Each path is a new rotation, seen through one point. The rows after it are directions, each followed by how far the rotation turns it, in degrees per step (0 if it stays put).
Each turn is a multiple of 5 degrees from 10 to 175, or 0.
Each row of a path follows its step; steps can be skipped.

step 0: [19.5 13.8 -29.2 -21.9 22.3 -45.8 -0.4 -21.4 -3.8 -11.4 -20.2 -6.3 33.1 -20.2 -19.4 31.4 18.1 8.7 -44.6 3.0 -26.2 -12.3 3.7 24.6 9.4 13.0 -8.2 3.6 -23.2 19.2 -15.5 19.4 23.7 -1.6 0.7 -5.0 28.2 3.5 11.3 2.2 24.8 -4.3 21.4 -20.2 -26.1 -8.4 22.6 -7.2 31.1 11.8 -4.6 34.8 -16.1 -12.7 -0.5 9.2 -24.4 -22.2 22.0 -10.1 23.6]
step 5: [-7.5 9.5 -3.1 -0.5 10.2 -27.0 19.6 23.1 -2.9 -30.0 27.0 10.0 -4.5 -1.8 -19.7 -30.6 2.7 -12.0 -12.6 15.4 1.3 -34.4 2.6 -2.0 -23.0 3.3 8.6 4.0 -5.0 1.0 32.8 -10.2 45.4 2.3 -39.1 -25.3 -11.0 29.3 -26.8 -25.0 -3.1 2.4 -31.8 -19.4 16.0 -0.1 -13.9 -31.2 27.6 -15.5 -4.8 13.4 9.1 8.6 35.9 27.5 -15.7 4.9 14.0 -25.0 30.7]
step 8: [15.6 5.9 13.5 -15.5 -15.7 -35.9 1.4 27.1 -21.5 29.0 1.0 0.8 3.0 1.5 11.7 -21.1 -8.8 7.3 26.1 -12.8 -8.5 -34.6 35.0 26.1 -1.5 19.2 -20.9 7.3 13.4 -26.0 -16.2 25.9 29.2 37.6 2.1 -14.4 19.2 4.2 3.4 -27.6 -1.0 -16.2 5.6 11.9 23.4 -14.0 -2.3 -23.7 -4.9 2.0 26.6 -4.5 -6.7 -0.7 2.7 0.9 -54.5 -11.2 6.8 -49.6 4.5]
step 11: [42.6 15.3 -24.3 -16.4 25.4 -44.3 -19.9 16.4 3.9 -23.2 -9.2 -28.7 4.5 -11.1 25.0 20.3 26.5 -6.4 -23.7 0.3 -14.5 -6.5 3.4 4.9 41.0 6.0 -6.9 12.1 28.4 5.6 10.0 18.3 -11.3 19.9 26.4 -0.1 3.3 -4.6 33.0 -2.7 -5.0 14.6 -2.1 -24.9 30.2 -6.6 13.8 25.4 -24.5 4.2 -8.2 26.1 -0.4 16.5 18.5 5.7 -44.4 -5.3 12.9 -16.9 -18.5]
step 15: [28.4 0.8 16.5 9.6 -5.4 -8.6 16.3 8.3 5.7 -12.1 32.0 -14.1 -7.4 -8.1 -23.9 -4.6 38.3 8.1 -18.1 -13.1 11.8 26.2 0.8 8.9 4.8 -12.3 -16.2 2.8 -3.8 33.1 30.1 4.3 -13.8 15.7 23.3 15.0 7.6 -27.9 0.3 -28.6 31.6 -15.1 24.2 49.5 -19.8 4.8 -3.4 23.0 -38.4 -8.3 17.2 22.2 11.9 -21.3 3.7 -2.0 -13.1 16.3 23.2 -48.2 0.6]
step 17: [-0.8 40.5 -13.2 -6.2 -2.4 -21.9 -2.3 15.5 -4.9 -6.8 -20.9 3.3 -27.9 -5.1 -3.3 -43.4 -46.1 29.5 -1.2 4.6 20.9 -31.1 -4.8 25.8 18.4 -19.0 -19.6 30.7 6.1 28.5 0.9 -17.6 2.9 13.1 -28.5 11.1 16.5 -6.3 -0.2 -6.5 1.2 -2.7 -14.9 22.7 -30.5 5.4 4.9 -15.6 -18.9 26.2 13.3 -10.6 6.0 -23.5 -47.4 4.0 -30.2 8.2 -22.8 -8.2 5.7]
step 21: [9.9 9.0 -27.5 -31.9 -17.3 5.0 -47.7 8.5 -1.8 -19.1 6.0 21.8 -2.0 8.0 -31.1 -15.9 -23.5 1.1 15.3 30.9 -22.3 0.7 -34.2 8.2 -14.6 18.7 10.5 -1.5 -3.0 21.6 4.8 16.8 12.2 -1.7 1.0 29.8 -24.4 6.9 -13.6 -27.4 25.1 35.7 -13.5 20.8 -2.7 24.2 -31.8 -46.1 0.6 -8.5 0.2 6.0 15.9 17.1 -20.8 18.6 -12.7 13.8 14.3 16.6 -24.9]
Directions:
[6.5 -3.8 -5.3 -1.7 -0.1 -0.5 2.9 -2.6 0.5 -5.8 5.8 5.9 7.6 7.9 0.0 0.6 -5.6 -3.9 -3.0 -4.4 -2.5 -0.3 2.7 0.6 -6.8 -6.0 1.1 -10.4 1.7 -0.6 -5.8 -5.4 -6.4 -0.2 -5.7 -1.2 -12.6 1.9 -7.0 -7.2 2.6 6.7 9.6 2.0 3.0 9.5 -12.1 9.3 3.0 -7.6 3.6 0.0 6.4 -4.4 -2.7 -8.2 -2.6 -5.5 -5.1 -4.3 -3.9]
130
[-11.8 4.2 2.3 2.2 -8.6 -4.0 4.7 -3.6 -3.4 -6.2 2.3 -4.2 -4.0 -1.8 -3.4 2.5 -4.5 -0.7 5.6 12.9 0.9 -6.1 5.6 3.7 0.2 8.6 -2.4 -12.1 1.4 -1.6 -5.3 5.9 -4.3 -6.9 -6.0 2.4 -0.6 11.9 -6.5 -2.5 -0.3 -2.8 0.8 -0.3 1.0 9.0 -0.7 -3.8 3.9 -2.4 -8.6 3.7 -9.3 3.8 -2.9 6.1 1.4 3.1 8.7 -3.7 -6.3]
20
[-5.3 14.6 11.7 -4.6 8.3 9.5 -3.0 -1.6 7.5 -5.1 -10.2 8.6 -3.2 -6.9 -2.0 7.7 1.2 -7.1 -7.7 -3.9 -4.7 -1.8 2.7 -2.3 -1.2 2.4 -3.4 1.4 -1.1 7.1 -5.7 1.2 0.6 7.9 3.4 2.4 -2.2 9.8 -5.6 -8.4 -4.8 5.2 5.2 -8.7 0.5 -1.8 2.2 0.0 0.8 -3.2 1.5 0.6 5.0 2.9 5.7 0.3 6.5 0.5 0.5 0.7 3.1]
160
[7.4 -1.2 0.4 5.5 -5.9 -1.9 0.1 0.5 5.0 -6.9 -9.5 2.0 4.5 9.5 -2.4 -1.5 0.2 3.2 8.6 3.9 3.3 5.4 -2.0 -3.5 -4.5 -5.6 2.0 4.6 4.2 -1.3 0.0 -0.9 2.9 2.0 -4.3 1.5 -4.9 9.5 -7.7 -8.8 -7.0 2.9 -11.1 -2.8 1.1 -14.4 1.5 -1.0 1.6 4.2 -2.6 6.1 -4.2 -4.0 -14.7 -6.5 4.3 6.2 2.5 1.1 5.8]
95
[-0.3 -11.2 -5.0 4.6 -0.8 8.7 4.7 -4.3 -11.7 3.8 -7.1 4.5 -4.5 -2.3 3.9 -4.8 3.5 4.1 -2.6 3.4 -2.8 8.8 8.7 7.4 -6.2 4.5 5.0 3.9 1.6 -5.1 -6.2 -1.7 -4.6 4.3 1.9 -7.4 5.4 2.1 -3.3 -10.2 -4.2 7.9 -4.6 3.7 6.5 -0.7 1.9 -4.8 -0.2 -8.0 -4.5 -7.4 -4.7 -3.7 8.1 6.3 3.4 -5.4 -5.8 3.2 0.9]
170
[6.4 0.5 1.2 5.7 0.3 8.6 -15.1 -7.0 1.4 -7.8 1.2 -8.7 0.2 2.0 3.6 -6.8 -2.3 -3.2 6.4 0.2 -1.6 -1.5 -4.4 2.1 3.7 -2.7 3.9 0.7 6.0 -1.8 -3.1 4.2 -2.5 -3.3 5.3 6.3 1.0 -9.5 -3.0 -5.9 -13.2 -0.8 1.6 0.8 4.7 4.4 7.1 9.1 1.9 -1.6 8.1 0.6 3.3 -3.0 1.8 14.4 -0.6 5.8 3.7 -4.4 -6.3]
80
[0.6 3.1 11.1 4.7 3.2 -6.0 4.5 -15.5 7.9 5.6 -0.1 -2.3 -0.6 -1.7 -3.6 -2.3 -0.5 15.3 3.3 -2.3 1.0 -0.7 2.2 0.5 -3.6 1.2 -0.3 11.3 -2.9 -2.0 -6.2 -0.4 3.5 0.8 -8.7 -4.7 0.6 -4.2 1.6 -7.9 -1.5 -5.2 7.2 -2.3 2.9 12.3 7.9 -3.1 -3.7 3.4 6.3 3.8 -2.1 -1.2 -5.5 -5.6 -3.5 -9.4 -1.3 0.6 -1.7]
40
[-6.7 0.8 1.5 -6.6 -3.8 -11.2 -2.1 -0.4 5.3 5.2 2.5 0.2 3.5 -1.1 -0.4 -3.5 -5.5 3.6 0.7 2.5 -11.9 10.6 -11.7 5.1 5.0 1.0 10.0 -7.8 -1.6 -5.8 5.2 3.0 6.7 8.2 -4.1 -6.9 -6.5 1.5 -6.1 1.5 -8.5 2.4 5.1 0.5 8.0 -6.5 -2.9 -3.4 -0.6 3.9 5.6 2.0 -2.9 1.2 13.9 0.3 1.0 1.4 1.1 -2.2 -0.1]
130
